Named turns come first, each shown by rows before and after it. Which turns, in which order, take the first row of each pair that follows to the second? Write the first one first, as in the answered first pair.
F (before -> after):
.00  .18  .30  -.16  .30  -.05  .27  .10  .08  -.03  -.03  -.02  -.07  ->  -.09  .19  .18  -.17  .21  -.02  .34  .21  .13  .05  .01  -.14  -.04
.24  .04  .09  -.07  -.11  -.03  -.13  -.16  -.03  -.23  .07  .12  -.10  ->  .22  .10  .15  -.13  -.15  -.03  -.04  -.13  -.02  -.23  .12  .03  -.06
.12  -.03  .12  -.10  .02  .01  -.13  -.15  -.25  -.09  -.08  .02  .03  ->  .12  .00  .19  -.16  -.03  .02  -.03  -.13  -.25  -.06  -.02  -.07  .04
.06  .12  -.41  .18  .04  .08  -.09  -.15  .27  .07  .16  -.13  .02  ->  .12  .08  -.36  .24  .11  .08  -.19  -.23  .24  -.03  .11  .01  -.01
V (before -> after):
-.15  -.02  .01  -.07  -.08  .01  -.06  .15  -.10  .01  -.14  -.25  .09  ->  -.11  .12  .10  -.12  -.08  .01  .02  .17  -.02  .02  -.09  -.26  .05
.16  .01  -.03  .02  -.23  .05  -.05  .02  .16  .09  .08  -.05  .01  ->  .17  -.01  -.03  .03  -.22  .02  -.10  -.01  .14  .09  .05  -.01  .01
-.25  .01  -.03  -.17  -.05  .02  .21  .16  -.01  .21  .06  -.23  .18  ->  -.13  .21  .16  -.23  -.10  -.01  .24  .07  .13  .10  .16  -.14  .12
H (before -> after):
-.10  -.09  -.44  .23  -.28  -.11  -.25  -.08  .23  .05  .01  .11  .12  ->  -.27  -.33  -.42  .17  .04  -.05  -.04  .17  -.05  .22  -.11  -.13  .09
-.04  -.21  -.26  .19  .01  .00  .04  .01  .19  .08  -.12  .07  -.12  ->  .00  -.19  -.27  .19  -.08  -.01  -.02  -.03  .18  .04  -.13  .09  -.10
-.06  -.12  -.06  .03  .00  .06  -.03  -.01  -.07  .11  -.14  -.01  .03  ->  -.07  .01  -.03  .06  .10  .03  .08  .00  .14  .09  -.11  .07  -.06
Then:
(2 to 4 turns a pair)
-.25  -.10  .09  -.15  -.08  .13  .25  .19  -.22  .22  .16  -.43  .15  ->  -.06  .36  .05  .04  -.14  .00  .14  -.10  .49  .00  .33  .05  -.02 -> H then F then V
-.16  -.14  -.01  .08  .16  .02  .02  .10  -.17  .19  -.15  .00  .01  ->  .08  .12  .06  .07  -.24  -.03  -.19  -.17  .04  -.02  .01  .17  .07 -> V then V then H then V
-.01  -.07  -.11  .23  .56  -.04  -.06  .01  .07  .04  -.12  .25  -.30  ->  .16  .10  -.23  .27  .08  -.08  -.35  -.24  .22  -.11  .01  .34  -.16 -> V then H
.11  .17  .52  -.15  .21  .11  .36  .14  .03  -.07  -.02  .07  -.18  ->  .13  .26  .11  -.08  -.59  .06  .09  .04  .23  -.08  .19  -.09  .10 -> F then H then F
-.19  -.04  -.39  .32  .06  -.01  .04  .06  .24  .05  .03  .07  -.03  ->  -.06  -.20  -.38  .34  .00  .00  -.18  -.11  .02  -.06  -.08  .20  .02 -> F then H
.09  -.13  .02  .13  .30  -.15  -.23  -.12  .00  -.10  -.20  .39  -.18  ->  .23  .23  .40  -.28  -.25  -.09  -.03  -.08  -.02  -.13  .17  .00  .03 -> F then F then F then H
.08  -.17  .05  -.09  .25  .03  -.04  .11  -.01  -.05  -.13  .11  .00  ->  .17  -.18  .01  -.07  .06  .01  -.21  .01  -.04  -.12  -.09  .15  .07 -> H then H
-.16  .14  .09  -.09  -.07  -.08  .18  .12  .10  .12  .16  -.17  .00  ->  -.12  .00  .05  -.12  -.19  -.05  .04  .11  -.12  .12  .12  -.24  .13 -> H then H
.09  -.05  .05  .04  .13  -.20  -.28  -.24  -.03  -.23  -.08  .35  .00  ->  .12  .18  .41  -.26  .05  -.14  .04  -.13  -.06  -.22  .11  .12  .02 -> F then F
-.20  .02  -.35  .13  -.13  -.02  .13  .16  .30  .17  .02  -.19  .03  ->  -.20  -.10  -.38  .11  -.22  -.03  .03  .15  .12  .18  -.01  -.27  .11 -> H then H
.20  .22  .33  -.10  -.12  -.08  .09  -.04  .01  -.18  .16  .04  -.01  ->  .13  -.16  .28  -.08  .13  -.05  .05  .02  -.39  -.11  -.05  .00  -.03 -> V then H
-.12  -.06  .07  -.14  -.10  .01  .10  .25  -.01  .17  .02  -.30  .16  ->  -.12  .12  -.08  .02  -.13  -.03  .05  .18  .35  .14  .08  -.12  .06 -> H then F
.00  .06  -.09  .16  .14  -.06  -.12  -.27  .24  -.16  .00  .35  -.07  ->  -.22  -.32  -.29  .08  .04  .05  -.09  -.01  -.24  .06  -.12  -.07  .13 -> H then V
-.05  -.12  -.15  .07  -.09  -.01  -.16  -.03  -.08  .09  .00  -.03  .07  ->  -.12  .04  -.12  .05  -.01  -.01  .06  .11  .14  .16  .07  -.08  .00 -> V then H
-.12  .15  -.24  .11  -.06  -.08  .09  .04  .43  .02  .09  .03  -.04  ->  -.27  -.16  -.28  .06  .11  -.01  .15  .21  .01  .18  -.08  -.23  .04 -> H then H
.03  .45  .19  -.11  .18  .03  .07  .04  .16  -.08  .25  .01  -.08  ->  .13  .03  .11  -.10  .04  .08  -.29  -.14  -.43  -.14  .02  .02  .09 -> V then H
.01  .17  .19  -.09  -.11  .02  .20  .05  .11  .08  .11  -.14  -.03  ->  .00  .02  .13  -.13  -.14  .06  .15  .09  -.11  .11  .06  -.25  .04 -> H then H
.23  .01  .03  .12  .01  .00  -.23  -.18  -.06  -.08  -.03  .01  .00  ->  .15  .08  .11  .14  .29  .00  -.01  -.08  .10  -.01  -.03  .03  -.14 -> H then H
.28  -.04  .35  -.12  .12  .00  -.14  -.17  -.32  -.13  -.11  .18  -.03  ->  .20  .11  .31  -.01  .34  -.04  -.02  -.13  .01  -.11  -.07  .32  -.17 -> H then V then H
.03  -.04  .06  .41  .23  -.09  -.17  -.21  .27  -.20  -.07  .26  -.15  ->  .12  .16  .48  .12  .20  -.04  .10  -.17  .19  -.21  .09  .11  -.13 -> F then F
-.01  -.06  -.15  .11  -.15  -.11  -.23  -.02  -.07  .10  .06  .09  .03  ->  -.15  .00  -.03  .03  .12  -.07  .12  .20  -.03  .24  .07  -.07  -.06 -> H then V
-.15  -.12  -.05  .07  .11  .01  .12  .11  -.03  .09  -.04  -.03  .02  ->  -.06  -.11  .10  -.04  -.04  .03  .08  .04  -.19  .02  -.01  -.08  .11 -> V then V then H then H
-.12  -.23  -.16  -.07  -.09  .03  .03  .19  -.18  .19  -.02  -.25  .11  ->  .02  .19  .17  -.20  -.16  .00  .19  .13  .11  .09  .20  -.19  .04 -> V then V
-.10  -.09  -.11  -.03  -.04  -.01  .16  .20  -.20  .00  .13  -.21  .03  ->  -.10  -.20  -.28  .13  .01  -.04  .01  .12  -.21  -.02  .03  -.06  .01 -> F then F
.07  -.11  .00  -.11  -.18  -.02  .11  .28  -.02  -.07  .19  -.31  .08  ->  .21  .11  .17  -.09  -.14  -.06  .10  .14  .22  -.21  .27  -.08  -.06 -> H then V
-.24  -.21  -.43  .23  -.17  -.01  -.08  .09  .00  .06  -.12  -.05  .06  ->  -.28  .13  -.23  .17  .02  -.02  .25  .19  .35  .09  .03  -.04  -.10 -> H then V
.08  .01  -.12  .10  -.04  .06  -.16  -.15  .07  -.10  .05  .13  .02  ->  -.02  .09  -.19  .09  -.03  .08  -.03  -.04  .24  -.01  .10  .04  .00 -> V then H then V then H
.23  .00  .43  -.15  .17  .12  .00  -.11  -.27  -.16  -.08  -.04  -.02  ->  -.01  -.29  .06  -.01  .31  .14  -.04  .05  -.38  .01  -.23  -.15  .02 -> H then V then V then V
-.02  -.19  -.19  .19  .13  .00  -.25  -.13  -.06  -.07  -.22  .27  -.03  ->  .02  -.13  .08  .06  .35  .02  -.08  -.11  -.10  -.07  -.20  .28  -.13 -> H then F
-.02  -.04  .02  -.19  -.08  .12  .15  .14  -.11  .11  .08  -.21  .03  ->  -.07  -.18  -.26  .00  -.08  .09  .01  .12  -.05  .15  .01  -.12  .05 -> F then F
.11  -.01  -.19  .29  -.08  -.09  -.25  -.20  .23  -.11  -.04  .38  -.15  ->  .11  -.14  -.09  .28  .08  -.05  -.26  -.20  .02  -.12  -.16  .40  -.15 -> V then F
-.21  .10  -.14  .10  .36  .05  .02  .16  .06  .14  -.03  .12  -.18  ->  -.12  -.12  -.24  .05  .02  .07  -.30  .05  -.32  .06  -.09  .01  .05 -> H then H
-.16  -.05  -.28  .14  -.05  -.04  .07  .07  .23  .08  .01  -.03  -.06  ->  -.02  -.10  -.14  .21  .13  -.09  -.08  -.11  .14  -.04  -.11  .23  -.13 -> F then F
-.02  -.13  -.31  -.07  -.14  .06  -.39  -.15  -.26  .03  -.04  .01  .21  ->  .11  -.07  .00  -.18  -.02  .06  -.39  -.23  -.36  -.10  -.05  .10  .15 -> F then F
.05  .19  -.03  -.13  -.22  -.04  -.09  -.09  .14  .04  .29  -.09  .07  ->  -.09  .12  .01  -.15  .14  -.01  .18  .12  .13  .18  .23  -.19  -.04 -> H then H
-.02  .14  -.32  .03  -.29  .08  .08  .15  .26  .08  .14  -.26  .09  ->  -.06  -.27  -.46  .20  .08  .06  -.12  .10  -.08  .11  -.18  -.07  .01 -> F then F then H
-.15  -.06  -.34  -.03  -.08  -.10  .03  .14  -.02  .05  -.14  .15  .04  ->  -.09  .16  -.24  -.08  -.21  -.10  .10  .13  .15  .01  .00  .14  .05 -> V then H then V
.06  -.08  -.29  .02  -.36  -.10  -.38  -.10  -.05  -.08  -.03  .13  .27  ->  -.33  -.16  -.30  .02  .24  -.03  .16  .36  .04  .24  -.11  -.17  .11 -> V then H
-.22  .24  -.07  -.03  -.23  -.03  .21  .21  .26  .19  .12  -.38  .03  ->  .03  .35  .03  -.04  -.50  -.07  -.03  -.04  .24  .03  .17  -.19  .09 -> H then V
-.23  -.12  -.24  .19  -.08  .15  -.16  .00  .17  .10  -.15  -.15  .09  ->  -.09  .23  .08  .06  -.15  .11  -.03  -.09  .43  -.02  .04  -.07  .01 -> V then V then V
